Turns in one plane each, and the order they were made in; the first pair answered
ruko:
[  0.1 -13.1  11.7  -0.1 -10.5  -9.0   1.7 -19.0  -1.7   2.2  -6.0 -17.9
 -11.8   1.6  -2.4   7.7  19.8  -8.4   9.6   6.6   2.9  -2.3] -> [  3.4   2.7  12.7 -11.6  -2.6  -7.9   8.2 -22.9  -1.3   1.0   5.2  -4.7
 -20.0  18.3  -5.6   3.0   7.3  -7.6  13.0  -6.5  -6.5   1.3]
[ 12.7 -22.1 -12.9  -5.3   5.8  12.6  -0.6  21.9   9.7   7.2  10.4  -7.3
  10.7 -32.8   9.4  16.1   5.7  22.8  -4.2  18.2   9.8  -0.1] -> [  4.3  -9.4   1.6  10.4 -17.8   8.5   9.1 -22.9 -16.9  -3.1  18.4  -3.7
   8.8 -28.7 -17.5  -9.0   6.8  32.8 -10.6   2.4  10.3   3.7]
[ -3.2  -1.6  -2.3  -7.0  -5.1   9.0   1.9   3.6  -3.6  23.1  -7.3 -11.0
   4.5 -27.3  -5.6   5.8  16.7  11.6  -4.7   0.1   7.7  -4.8] -> [-10.3   8.2   5.6 -11.0  -2.2  12.4   9.1 -16.2 -12.7  12.8   6.0   8.8
   1.4 -19.8 -14.5  -2.8  -1.2  12.6   1.9 -17.5   1.9   5.7]
[  0.3  -1.5  -0.6  -6.8   9.5 -15.2  -8.9   6.0   9.8   7.1 -14.8 -10.0
  14.7  11.3   6.9   2.6  -0.8 -15.4   5.5   7.4  -1.8 -14.1] -> [ -3.9   5.8   6.6   3.6  -6.3 -15.5  -9.5 -13.5  -2.9  -2.1 -17.9  -9.9
  14.4   7.2  -2.8  -9.9   3.2 -10.7   5.9   0.7  -1.1  -8.5]
fuz:
[ -0.2 -21.7  -8.0   1.4   4.3  -7.9   5.1  35.7  13.3  13.7 -10.0 -20.9
   5.1  -9.4   2.6   4.5   6.0  15.4 -41.2  14.2 -12.7   6.0] -> [ -1.8   3.0  -7.1 -17.0  17.8  -1.8  21.9  19.0   7.3   2.0  19.0  12.6
 -10.6  16.5  -1.7  -0.9 -21.3  15.1 -31.7  -7.0 -29.5  15.5]
[ -3.3   3.3  17.8  -3.3  13.6 -16.1  -2.8 -14.3   2.1  -2.9 -13.0  -1.8
   4.0  16.8   6.2  -6.5  -1.5 -35.6   4.2  -6.3 -24.6  -8.3] -> [ 13.3 -12.9   5.5  -6.9   5.9   1.4 -10.5  23.7   2.8  15.3 -21.7 -18.0
  13.4 -13.1  13.2   5.9  13.8 -15.4  -9.4  15.8  -1.2  -8.3]
[ -2.3  -0.1  -6.0  -3.0  -5.9  -5.9  -7.6  26.8  31.4  -7.3 -14.3  -6.6
 -10.8  -4.0  -2.3   1.3   5.5  -1.7   8.7  -1.7 -16.8  -9.1] -> [ -2.8   6.2 -12.2  -9.5   1.9   1.8  -2.9  28.0  32.2  -8.9  -4.0   8.0
 -15.4  -2.7  -1.8  -0.3  -0.3  -0.6   6.1  -5.9 -17.8  -3.4]
[  9.4  -7.5   2.0  -6.1  -9.1  13.5  18.4 -11.6  -3.0   0.3  -5.4  -8.2
  -8.8  -4.7 -17.7   4.5  -9.5  32.2 -19.3   2.6   0.6  15.9] -> [  2.3  -2.0   5.7  -2.6  -8.7   4.5  18.6 -33.8  -5.0  -1.8  -7.6  -9.1
  -9.9  10.1 -22.1  -5.4 -12.0  20.6 -12.7  -5.7  -5.8  12.7]
mimuz:
[-31.2   2.8  12.6   8.6  -5.8  12.3   2.2   7.2 -17.6  16.9 -14.6  -7.9
   0.6 -19.0   8.8   2.8  22.3  -1.3  11.4   9.6  10.0 -13.3] -> [-35.6   7.8  16.2  10.1 -10.0   7.2   2.4  -2.6 -16.0  10.3 -12.3  -5.4
  -0.6 -12.6   1.9   2.0  20.3  -4.6  13.8   7.8   5.2 -10.4]
[  0.9 -13.6  -5.5  10.0  -5.2   2.2 -11.4  12.1   5.3  12.8 -11.8 -12.4
  11.1 -19.8  -0.5   3.7  23.6  -0.3  -9.5  15.4  16.3 -12.3] -> [ -6.1 -16.6   0.6  19.1 -12.9  -1.9 -10.3  -9.0  -3.3   5.5 -12.6 -20.1
  15.2 -13.2  -8.5  -6.0  24.5  -2.3  -7.7   7.1   6.8 -12.6]
[ 16.7  -8.0 -18.9 -26.4  34.5   8.7   3.1  45.2  11.4  -6.0  41.8  45.0
   0.3  37.3  11.9  29.9 -24.4  18.0  -5.5  -0.7  -6.9 -10.4] -> [ 24.0 -23.0 -24.0 -15.8  24.9  17.8 -16.9  63.6  16.1   6.3  20.5  19.7
  11.5   9.5  20.6  38.6  -5.6  29.0 -16.0  14.2   7.6 -18.8]
[ 10.9  16.2  -5.4  -5.0  -3.8   4.0  22.1 -29.8 -22.1 -11.7  21.5  34.1
 -17.4  13.6 -17.4 -22.0  -7.0  17.7  -9.1 -24.2  -2.7  16.9] -> [ 20.6  14.6 -12.2 -19.0  11.7  14.1  24.3  -4.5  -7.2  -1.7  28.6  37.4
 -20.0  12.7  -3.4 -11.3 -11.1  22.4  -8.3 -19.8   2.2  19.4]
Kotig:
[  7.2  26.9  -5.9   0.2   7.3 -14.8   8.4  -9.0 -15.6  -5.4   6.3   9.4
   4.8   8.4  -6.0 -18.2  -9.0 -19.6   6.1  -5.7  -4.8   2.8] -> [ 14.6  25.7  -3.9   4.9  -4.9   2.9   9.0  -2.2 -20.0  -1.1  11.3  10.0
  -2.3 -14.5  -9.8 -22.3   1.6   1.6  -2.9   0.9  10.2   1.8]
[ 36.6  -2.2 -10.7  14.0   0.0   8.5  15.5  32.0  12.8   7.1  -7.9 -40.0
 -13.1 -39.6   1.7  -0.6 -39.6  22.7  19.5  17.8  29.0  -3.7] -> [ 13.6   5.7 -12.0  11.4  21.9 -25.8  11.8  14.2  26.3  -3.6 -23.2 -41.7
 -10.2   9.1  12.0  -1.5 -53.7 -22.7  37.3   5.2  -2.0  -6.8]
[ -5.7 -20.7  -8.9  30.8 -32.6 -15.8  -4.7 -20.0   1.8   6.4 -12.5   0.3
  -0.7 -10.3   1.0 -30.4   7.3   1.5  -7.3  13.2  -1.8  -9.9] -> [ 11.0 -23.9 -20.6  10.1  -9.6   5.5  -1.4  27.7  17.2  21.8   0.8  10.8
  -5.8 -22.8  21.1  -5.8  -0.4  14.9 -13.3  20.4   7.4  -8.5]
Pairs:
Each pair is 2 to 3 turns apart.
[-3.7 -5.5 -9.2  1.4 23.4  3.1 -7.4 37.3 28.6  4.4 -5.7 -1.1  2.4  1.3
 20.5 22.4 10.1 -6.2 15.4  5.8  3.3  1.6] -> [-14.5  17.5  10.2   2.8   4.7  -0.8   9.2 -18.0  -0.2 -18.0  20.4  24.1
  -7.3  18.0  -5.0  -4.9  -4.6  -4.9  15.6 -29.8  -7.2  10.2] -> ruko, ruko
[-26.8  19.4  16.0   1.1  26.2 -24.4 -14.2  10.3  21.8  19.7 -16.6  -2.4
 -10.3  50.3  16.6  -1.6  -9.1 -38.1   3.0 -29.5 -23.4  -9.0] -> [-35.2   5.3  15.9  28.6   0.8 -25.1 -27.5   0.8  13.2  22.2 -35.9 -26.3
   0.8  30.4   6.2  -8.0  12.2 -39.1  -3.3 -17.0 -13.9 -16.6] -> ruko, mimuz
[ -0.6   3.7  -8.0  -0.9  33.0 -30.6  -7.6  26.1   4.3   6.5 -18.0 -25.1
   4.6  -5.6  19.8  15.7 -22.4 -26.8  10.7   7.0  -2.4  12.0] -> [ -4.1   1.4  -4.0  15.5  24.1 -35.0 -13.2  13.8  -3.3  -1.2 -27.2 -35.4
   9.4 -16.7  12.6  11.6  -9.2 -23.9   9.0   8.3  -2.7  10.5] -> mimuz, mimuz
[ -4.1 -20.0  -8.2  17.9  -6.5 -22.2 -14.8  -1.6  16.6   5.1 -28.7 -27.2
  12.2  -3.4   0.1   5.1  18.3 -11.6  -2.9  16.0 -19.8 -22.2] -> [ -2.7 -20.1   3.7  25.4 -20.7 -18.6 -13.1 -20.7   0.1   0.9 -25.0 -23.2
  10.0 -14.1 -11.7  -7.4  17.3   1.1  -5.3  12.2 -11.3 -23.6] -> Kotig, mimuz
[ -7.8 -29.3  -0.8  19.7 -11.1 -28.1  -1.2 -18.4  -0.7  10.0 -36.6 -22.6
  18.4  12.7  -6.7  -4.0   8.7 -27.9   5.4  16.8  -5.3  -8.0] -> [ 14.8  -2.3 -14.0 -33.0  29.3   4.3  23.6  20.6   4.7   7.2  16.8  31.5
  -6.4  23.2   2.7  11.1 -33.5   1.5   7.6   0.9  -1.3  12.8] -> fuz, fuz, mimuz
[ -0.3  -0.6   8.3  -4.4  25.3 -18.6  -3.5  -1.4   2.3   8.3  -6.1   4.1
 -12.9  33.3   6.3  12.9 -10.9 -18.2  16.9 -12.6 -16.1  -9.3] -> [  5.4   6.2  12.6 -13.0  22.4  -0.6   5.1   1.0  -4.6   6.8  11.9  22.4
 -24.7  23.3   5.2   7.1 -20.9  -5.6  11.9 -15.4  -7.4   0.0] -> Kotig, ruko
